Each row is where one point has got to under a steady rotation. How many steps took it there?
The counts run from 0 to 252.
[ -6  -4  -9  -9   4   3  16  14  26 -22 -19   3  44  -4 -51  -5  71  -7
 -41  52  49   4  19 -29  35 -16  48  14  35 -29  83   3  -8  11  26  -6
  40  19  25  34 -25  17 -18 -16  23   9]	190
[ 68  -3   2 -22  12  14   4  14 -41 -65  25   9  12   0 -12  -6  11  -6
  -2  40  10 -34 -21 -14  17  80  35   2  31 -23  12  -5  25   0   8   6
  34  28  25  31 -55 -28  20   8  44 -18]	198
[  5  30  13 -29  -1   9 -22   4   7  23   6  33 -11   1 -61  -9  54  22
 -37  36  41 -23 -14 -24  30  -1  28  -8  61 -49  29   8  31 -21  24 -29
  16  46  36  51 -36   2 -30 -42   8 -19]	60
[-15 -13   4 -24  -7  25 -71  -2   4  22  -5  43 -75 -17 -26 -16  20   4
  23  46  16 -21  19   7   8 -24  -1  -3  35  -2 -36  17  10 -34  30 -20
  20  44  19   4 -27 -25 -64 -54  25  -1]	97
[  4   0  24 -30  -2   4 -18  21  30  -5 -22  13   8 -10 -55 -31  66   8
 -54  56  53 -13  26 -21   5 -20  19  33  13   7  39   0 -12 -14  27 -18
  48   8  15  55 -51  21 -43 -54   1  11]	229
[-14 -46 -29 -24  22  29 -19  38  19 -35  -9  14  30 -49  31 -13   7  -1
  68  35  18 -23  25 -12  31 -11  38  12  27   7  27   7 -17  30  15  35
  18  23  17 -52   3 -35  -2 -16  73   9]	16
[-14  -5  -6 -25  -2  17  45   9  34 -40  17  -3  47  17 -45 -14  76   3
 -28  23  42  -9  25 -45  18 -11  61  -4  27 -36  56  11 -12  15   7   0
  -3  17  22  28 -40  39   7  -8  28 -38]	23
[-24 -30 -44 -14  -3  30 -34  11   8  -1  -4  29 -15 -33  -2  -4  11 -21
  61  46  28 -23   5 -10  26 -27  42 -11  61 -40  13  11   9  11  36  16
  16  59  32 -39  14 -46 -27 -21  66   0]	18
[-48 -31 -35 -38  -5  29  10  36   6 -23  17  52  39  -1  -5  22  61   2
  26 -52   7 -28  24  -7  10  36 -17 -28 -28  -6 -22 -17  16   1 -14 -20
  -3 -43  16   8 -50  25 -13 -53  12 -62]	129
[  7 -16  23 -28  33  34  13  42  51 -37   4  -4  78 -27   6 -13  63  50
  -5  18  19 -10  24 -34  43  17  16  22  13  11  40  -8 -15  40 -22  27
 -27  15   4 -14 -27  13  25 -11  51 -33]	181
[ 10 -12 -46   4  -3  30   7   0   0 -40 -12   8  49   4 -32  33  66 -32
 -39  46  38  17   6  10  23  24  40  14  45 -20  61 -25  -5  26  -2   2
  62   7  19  30 -30 -17  -9   2  39  12]	33
[  9  -1 -49 -19  16  19 -22  10 -14  -8  18  40  10 -24 -24   9  15  -9
  16  44  32 -36 -26  -6  35  20  41  -4  72 -61  33 -10  36  -3  20   0
  45  35  41  18  -3 -48 -14 -34  36  -5]	187
[ 18 -28   3   5  -7  -6 -14  13   5 -18 -37  18  34 -15 -37  -5  81 -13
 -60  47  50  14  27   7   7  12  -9  37   9  10  39 -23 -23   9  10 -21
  55  10  27  42 -50   3 -46 -17   7  36]	73
[ 37  10  23   1   0  58 -35 -11   7 -19 -40  -7 -10  12  -8  29  59  16
  -9  68  -3  26  23  14  36  16  40  11  37  23  30   3  -7  26   8  26
  27  53  -1 -23 -39 -14 -20  10  68  13]	45
[ 32   1  40  -6   3  33 -66 -10 -15  -5 -48  16 -49  -4  -1   6  29  18
  15  66  -4   7  19  15  33  14  22   4  34  17   3  21  14  -1  30   8
  16  82  12 -27 -44 -21 -42 -11  56  21]	213
[ 15 -72  23 -36  13  19 -30  38  16 -41  18  14  -5 -54  13 -54  11  12
  29  20  19 -33  22  -1 -10   0 -43  28   4  32 -65   0 -45   2 -11  12
 -35  32  21 -24 -37 -12 -11 -13  45 -17]	105
[ 26 -35  45 -29  39   8 -28  48  31 -18 -21  17  50 -50  21 -32  46  57
   8  21  12 -19  20  -7  40  30 -34  39  -7  33   4 -14 -16  17 -21  16
 -26  19  17 -22 -38  10 -15 -29  38  -4]	221
[ 11  33  25 -19  -1  39 -49  -7   6  17  -3  42 -29  11 -58  20  72  38
 -42  22  11  -7 -12   7  32  27   0  -5  56 -31 -13  -6  36 -20  -4 -29
  -2  52  21  29 -46   9 -31 -37  18 -37]	216
[-35  -8 -36 -47  21  42  25  37  33 -28  31  25  69 -12 -11  19  53  23
  11 -32  14 -33   2 -26  31  33  15 -14  16 -17  17 -21  17  16 -25   4
 -14 -17  13   6 -27   9  24 -35  40 -74]	12
[-38 -27 -33 -50  -2  23   4  41   5 -42  14  48  49  -9  17   5  50   2
  43 -33   5 -29  38 -16   9  38   2 -20 -46  10  -9 -10  13   5 -12  -2
  18 -50   8   8 -59  18  -9 -50  16 -55]	130
[-16 -40 -24   5 -28  74 -42 -17  20 -29 -27   2 -27  -3 -23  34  59 -31
  -9  25  11  31  39  36 -19 -21  -3   6  15  47 -36 -15 -44  16 -13   7
  23  17 -10 -25 -36   0 -34  -9  53 -11]	124
[ 18 -16  26   3  -7  52 -69 -15  14  -6 -42   8 -38   3 -20  19  69   6
 -34  54   5  29  26  44   3  10 -18  19  23  41 -28  -7 -25   2  -8  -6
  18  48   7  -8 -44 -11 -53  -8  43   9]	85
[-32 -13  -6 -47   4  55  19  29  67 -47  37 -10  40  -5 -19 -15  61  15
  -7  -4  22 -15  37 -36   0 -14  23  -2  -1  16   4  -8 -29  16 -24   7
 -12 -18  -7   7 -46  36  18 -31  31 -63]	141
[-14 -61   3 -24 -20  -2   5  16 -29 -48   9  40 -27  -5  -7 -31  32 -26
  38 -25   4 -19  29 -22 -18  13 -16 -34 -21 -20 -71  19  -5 -12   9 -27
 -39  28  37  -1 -63  20 -27 -14  22 -46]	117
[ 20 -54  22 -11  12  11  27  21  19 -61   1 -11  38 -24   6 -36  40   2
  12  16  14  -8  18 -35  22  -3  18   3  20 -12   4  18 -35  34   0  25
 -58  61  22 -31 -25  16  23  26  70 -29]	26
[ -5  -3  -2  -7   0  49 -43 -13   1  -8 -28  19 -34   2   6  18  26   2
  51  49 -11   6  22  -1  33 -13  62 -23  47 -13  16  23   5  20  27  26
  11  72  11 -48 -18 -27 -27  -6  78  -3]	174
[ 29 -33  28 -30  -6  15 -37  20 -14 -56 -36  14 -23  -5  17 -24  20  -6
  40  36  -9  -9  53   9  -9  28  13   9 -36  63 -17  17 -17  -3  27  11
  47   8  -6  -8 -80   0 -31 -27  36  16]	250
[ 11 -57  37  -7  -5 -32 -14  19 -31  -8 -34  48  -6 -13  -4 -26  58   6
   2  -7   9  -9  18 -14  16  27 -37  -4 -17 -27 -30  17   5  -4  14 -33
 -58  62  57   5 -61  28 -45  -2  10  -2]	77
[ 62   2  35 -31   5  24 -32   4 -30 -56 -15  10 -16   8  -8 -13  28  -1
   0  50  -5 -16  25  11   3  66  28  17  -9  46  -2   5  14 -11  18   9
  67   6  -4  30 -86 -10 -17 -20  32   8]	82
[ 23 -46  20 -26  34   2 -59  45  -5   0 -14  40   4 -61  26 -35  13  37
  39  25   9 -30  -1  -4  40  22 -40  28  20   6 -18  -6  -4   2  -3  19
 -11  44  34 -31 -22 -42 -32 -30  43  15]	223
[ 40 -39 -31  -3   9  25  -2   8 -37 -58  36  25  -2 -16  -5   0   3 -22
  35  21  10 -32 -26  -8  26  41  14 -17  65 -42 -24   1  14  14   2  15
 -11  62  39 -15 -16 -43  22  16  65 -26]	29
